In the data rows, the value 50 means zero.
Here are some points, one per row:
ndarray[38 43 26 34 29 54 26 59 53 37 49  6 81 48 65 46 71 67 28 37 51 75 45 68 69 84 57 99 26 52 32 40 55 18 29]
ndarray[68 68 45 88 33 17 52 48 38 27 41 72 55 37 13 45 41 72 70 24 41  7 45 42 38 87 52 72 28 63 45 38 66 56 55]
ndarray[42 32 22 46 61 29 56 31 44 64 40 69 85 40 89 46 37 72 82 60  4 53 58 49 69 61 48 57 52 77 32 52 40 53 46]
ndarray[32 26 51 44 35 46 42 55 62 78 30 48 26 52 53 44 56 52  0 50 53 41 47 58 64 33 34 45 38 79 24 77 78 91 45]
ndarray[16 84 36 48 59 44 49 38 24 78 54 34 76 49 20 45 37 50 58 69 99 42 55 48 91 38 60 42 50 43 50 47 33 30 45]
ndarray[70 53 43 44 55 70 56 47 29 40 49 57 34 46 57 49 93 42 59 58 64 56 37 55 44 48 62 77 43 64 35 73 53 53 34]
ndarray[36 60 37 52 62 49 32 34 27 21 44  0 30 42 39 36 39 48 58 47 28 39 28 50 33 17 18 34 35 49  0 53 39 59 63]
ndarray[58 58 55 54 43 85 55 26 52 49 36 34 56 45 19 97 50 77 41 58 42 55 40 28 63 38 82 65 26 50 39 73 48 47 53]
ndarray[68 73 55 44 42 66 38 72 51 66 40 64 81 56 57 33 72 58 69 74 37 28 68 56 24 35 65 62 11 36 49 60 33 57 57]
ndarray[66 63 22 62 55 31 82 79 50 19 71 39 73 57 45 47 48 26 51 77 59 42 70 46 52 34 53 71 67 30 12 34 69 65 61]
ndarray[52 30 74 62 43 52 68 40 39 61 32 14 62 88 74 48 74 64 66 23 93 54 44 28 46 43 48 55 65 47 59 27 52 64 24]
ndarray[35 65 32 99 34 71 48 49 66 40 86 63 44 76 37 56 50 27 30 56 50 28 48 63 60 48 62 48 64 68 41 61 48 58 49]
ndarray[46 54 60 62 49 51 26 57 76 64 60 37 47 41 66 52 57 41 80 20 43 40 50 32 51 33 69 31 68 58 44 80 38 33 57]
ndarray[39 60 75 58 62 30 33 62 52 80 32 64 52 62 29 39 50 63 56 53 36 43 40 84 44 65 40 48 46 64 62 44 56 57 36]
ndarray[65 26 49 99 39 62 43 43 64 27 16 73 66 52 47 34 41 25 54 62 60 45 38 70 76 45 38 57 71 67 45 32 33 50 55]
ndarray[45 26 17 46 80 54 29 52 90 35 22 53 37 72 12 58 56 65 62 44 53 31 80 41 60 53 46 34 57 57 47 33 60 24 41]
ndarray[38 35 34 34 16 23 39 59 48 76 85 69 49 98 32 61 55  8 51 51 41 79 55 47 31 71 56 73 28 25 56 42 30 73 65]
ndarray[50 50 49 24 81 58 62 61 42 52 61 64 54 69 61 55 25 21 62 47 69 32 48 38 50 64 56 62 55 84 48 34 83 43 35]
ndarray[35 31 36 59 77 33 13 40 46 45 50 35  0 48 49 42 35 23 35 44 42 36 42 27 36 37 34 46 58  1 39 58 41 18 28]
ndarray[37 59 27 74 66 45 59 77 49 39 31 51 51 47 84 39 80 74 46 56 50 47 37 65 46 39 57 38 92 64 83 67 38 56 44]
ndarray[21 56 50 32 18 67 51 54 49 22 57 30 29 72 48 38 45 50 59 74 32 92 55 35 40 50 86 32 43 66 66 38 26 74 36]
ndarray[57 54 37 48 53 26 29 60 62 48 62 46 67 64 50 27 41 70 37 49 27 68 87 46 49 55 47 45 54 44 66 59 39 88 54]
ndarray[80 53 62 32 62 43 84 61 40 46 34 50 34 61 63 47 43 48 32 51 39 55 40 18 66 61 39 54 49 28 65 87 48 52 33]
ndarray[49 54 78 33 32 59 42 33 47 46 37 69 64 33 83 66 50 23 75 46 46 21 60 49 33 59 39 41 29 43 49 15 60 47 28]
ndarray[59 69 59 44 38 42 98 52 29 81 49 36 54 53 36 30 29 57 12 25 27 56 74 51 44 35 72 32 35 55 55 57 30  8 64]
ndarray[30 61 16 31 40 49 46 52 53 59 38 32 67 39 71 88 47 19 65 64 70 37 54 55 43 46 24 39 44 52 81 72 53 37 79]
ndarray[46 43 71 39 27 30 56 60 34 51 38 55 67 63 19 39 62 56 45 59 66 54 40 10 40 74 73 17 53 50 50 63 83 52 54]
ndarray[44 46 68 59 68 30 29 48 70 72 29 37 69 64 44 34 33 42 42 65 64 62 43 72 49 98 51 49 58 59 35 73 39 34 29]
ndarray[73 20 60 38 33 60 43 42 43 34 65 38 63 45 60 33  0 58 46 69 52 51 41 40 28 36 68 45 49 62 73 46 92 40 80]
ndarray[34 52 54 35 46 66 39 28 62 38 74 49 52 30 55 44 28 41 44 40 51 54 49 39 80 56 66 66 40 46 25 74 92 76 39]
ndarray[51 54 55 54 62 65 76 65 88 21 64 65 39 64 67 80 70 45 47 24 72 77 30 45 56 53 31 38 18 78 53 50 34 54 94]
ndarray[54 23 38 36 75 75 46 74 39 43 61 57 79 30 31 68 42 99 49 48 43 59 52 65 76 41 59 47 66 26 69 46 34 54 80]
ndarray[48 47 57 63 31 42 82 42 96 69 38 40 73 33 38 73 61 44 41 66 28 46 68 46 49 46 48 61 77 15 46 38 40 62 28]
ndarray[61 58 45 50 38 50 59 45 64 23 41 27 21 26 31 59 48 32 58 27 51 72 94 62 53 58 43 68 51 73 74 63 54 76 48]
ndarray[51 45 69 36 64 67 39 51 59 42 45 73 72 42 33 61 63 40 60 49 60 80 43 70 13 60 57 13 59 33  0 75 60 58 57]
ndarray[57 46 73 50 42 67 35 47 22 69 53 55 28 29 31 99 28 58 37 68 56 62 56 42 34 56 23 56 66 88 49 50 36 64 61]
ndarray[55 61 63 53 54 38 73 51 60 46 43 19 43 68 73 62 42 46 27 85 11 54 40 52 33 77 43 41 56 50 56 55 40 44 79]
ndarray[30 45 51 64 51 61 52 41 33 62 53 52 50 52 31 24 78 52 43 55 24 70 59 39 41 42 16 59 47 69 58 56 95 34 56]
ndarray[78 50 54 72 57 53 42 43 49 77 92 56 19 64 58 48 75 46 38 45 42 50 53 37 84 56 68 40 45 70 40 31 77 49 42]
ndarray[26 45 36 31 79 63 42 48 54 52  3 47 30 58 41 85 37 61 49 34 27 32 33 29 41 35 59 33 28 52 35  1 39 57 42]
ndarray[57 23 49 57 45 21 66 25 38 30 56 42 16 58 58 70 46 81 56 72 51 63 64 57 52 54 53 42 45 32 62 71 53 35 79]
ndarray[24 53 46 49 71 49 48 51 27 54 78 51 35 14 59 43 75 58 39 43 41 49 50 39 67 88 32 45 67 41 46 24 47 62 32]
ndarray[79 78 63 70 48 42 39 22 49 72 50 50 51 54 58 48 28 69 39 46 77 69 41 55 45 57 51 49 49 51 39 54 22 37 23]
ndarray[57 58 36 44 55 55 53 37 45 43 37 60 12 30 80 39 72 65 56 56 46 49 61 71 29 53 76 56 73 69 55 68 56 37 49]
ndarray[34 52 50 51 42 64 50 22 38 31 91 54 82 83 58 47 56 74 82 47 49 33 64 32 55 56 34 15 48 55 56 71 48 64 60]
ndarray[45 51 77 38 64 51 51 73 41 47 63 35 62 58 36 60 49 72 74 46 51 51 51 52 53 67 19 51 45 95 51 63 40 57 46]
ndarray[79 41 59 25 38 38 38 65 51 47 47 52 46 41 48 79 65 23 57 40 43 26 32 56 84 53 48 39 99 39 37 51 39 48 88]
ndarray[43 41 77 49 65 39 58 40 40 52 38 66 46 17 41 41 49 68 70 28 60 42 36 39 61 51 39 51 51 23 48 43 35 78 56]
ndarray[61 62 38 23 40 38 32 23 52 58 54 83 40 83 57 33 76 90 36 60 75 42 38 43 19 59 33 84 63 36 33 33 68 52 65]
ndarray[27 54 78 41 36 41 58 29 72 47 42 81 38 42 61 39 49 49 82 75 35 76 67 56 62 24 63 62 92 58 32 27 46 51 41]
ndarray[35 54 41 50 52 40 51 62 17 56 51 75 71 65 47 57 44 33 25 20 36 57 27 66 43 19 71 90 86 63 59 53 44 63 62]
ndarray[59 68 39 46 68 50 56  5 66 87 46 48 60 40 84 73 37 38 53 47 38 47 60 42 47 63 55 59 68 48 53 45 41 38 68]
ndarray[36 51 80 62 69 41 35 38 56 21 52 54 73 45 42 41 80 17 41 26 33 53 39 70 47 41 42 59 40 38 71 59 68 29 35]
ndarray[41 56 54 60 42  2 60 70 51 49 45 51 47 54 74 93 18 78 81 48 61 78 21 57 58 30 41 39 30 38 38 45 97 46 23]
ndarray[62 49 43 53 55 62 57 33 29 47 54 69 27 96 51 48 49 62 39 23 61 47 89 99 53 32 38 58 34 10 54 46 50 55 50]
ndarray[52 15 50 38 66 17 50 45 30 45 47 45 49 42 18 33 74  6 53 23 27 48 49 30 44 29 47 34 36 72 50 20 38 30 44]
ndarray[45 36 46 81 35 98 45 99 47 48 71 61 27 39 69 40 14 50 60 34 48 53 63 24 27 47 38 74 74 38 64 34 34 41 28]
ndarray[35 47 25 54 38 66 58 71 26 92 37 69 26 48 66 30 54 36 84 45 49 58 47 57 63 41 55 40 22 41 59 77 57 67 76]
ndarray[58 66 70 57 88 49 35 60 50 54 60 51 42 40 64 31 65 42 73 64 27 45 32 35 61 54 38 86 25 43 60 41 45 51 66]
ndarray[60 57 41 36 70 73 60 42 27 23 38 66 46 75 21 42 32 30 56 64 47 73 50 68 59 83 73 40 51 30 65 45 71 59 27]
ndarray[68 32 49 51 28 47 32 38 20 53 42  8 44 54 64 41 47 40 47 43 60 36 23 80 53 90 87 42 52 41 55 28 48 73 55]
ndarray[71 47 51 70 63 38 37 73 62 60 62 43 54 26 65 44 46 51 45 63 69 94 74 66 64 38 69 27 31 40 46 16 49 28 65]
ndarray[24 65 65 59 56 42 33 50 45 41 46 62 42 29 66 79 57 60 21 35 61 31 73 50 35 57 95 42 40 44 69 63 71 69 49]
ndarray[99 99 22 27 18 39 20 48 51 49 39 55 63 46 52 40 55 59 28 40 41 65 17 43 79 23 40 10 46 46 76 38 43 44 29]
These points spread out most along one direction. Where along it does each point below lie, from 0 to 99? The average is 50, and the first point in the table lies past the average. One standard deviation of the points above along it is 16.
ndarray[26 44 60 53 68 40 48 41 69 50 50 62 48 49 34 26 36 53 74 33 58 55 13 35 22 33 57 76 51 38 50 75 36 39 62] 36
ndarray[78 55 53 37 55 42 42 66 62 46 30 52 38 36 46 29 51 48 38 60 99 59 77 15 48 44 60 65 41 68 47 36 34 69 88] 59
ndarray[39 81 42 28 42 40 89 67 64 27 56 62 30 43 55 22 19 42 19 45 74 20 59 91 54 43 38 35 47 54 32 41 21 48 31] 50
ndarray[43  5 20 68 50 47 58 45 52 44 82 84 55 21 45 47 74 55 21 68 41 34 16 45 13 47 44 34 19 63 45 37 25 40 21] 33
ndarray[62 13 57 38 49 54 54 45 54 49 46 54 77 62 81 39 40 40 45 48 67 33 69 43 71 50 58 50 33 42 53 91 28 60 28] 61
ndarray[64 44 54 36 72 62 38 45 49 36 93 37 73 36 37 56 45 54 39 26 51 42 59 44 10 30 31 38 68 69 48 53 58 60 45] 42
ndarray[29 46 48 48 29 39 59 53 49 67 57 36 43 44 30 41 81 66 69 37 67 34 40 76 48 69 73 65 59 61 40 41 50  7 69] 48
ndarray[57 58 18 47 32 76 81 32 99 80 36 39 58 35 32 27 32 49 53 30 55 51 33 53 55 65 18 42 64 24 69 39 64 34 59] 47
ndarray[58 51 52 56 17 86 41 99 43 39 43 60 45 49 53 69 50 57 52 47 31 45 77 34 49 52 27 40 72 38 24 68 48 16 37] 48
ndarray[42 69 39 49 34 51 67 26 22 28 26 66 58 27 39 60 46 19 27 82 74 74 56 33 65 45 32 44 39 40 79 58 37 24 48] 58
ndarray[43 59 60 74 70 76 69 63 56 69 47 19 71 55 71 49 54 36 29 62 52 45 54 57 26 39 49 42 47 33 49 21 74 86 56] 54
ndarray[27 43 99 34 36 64 46 55 68 34 66 57 36 58 58 48 46 64 42 79 39 18 49 53 81 36 38 58 47 46 65 36 57 30 74] 49
ndarray[90 49 39 27 51 49 67 50 69 81 65 19 39 42 17 69 52 49 83 94 52 33 36 80 48 18 42 60 45 46 81 65 44 59  7] 55
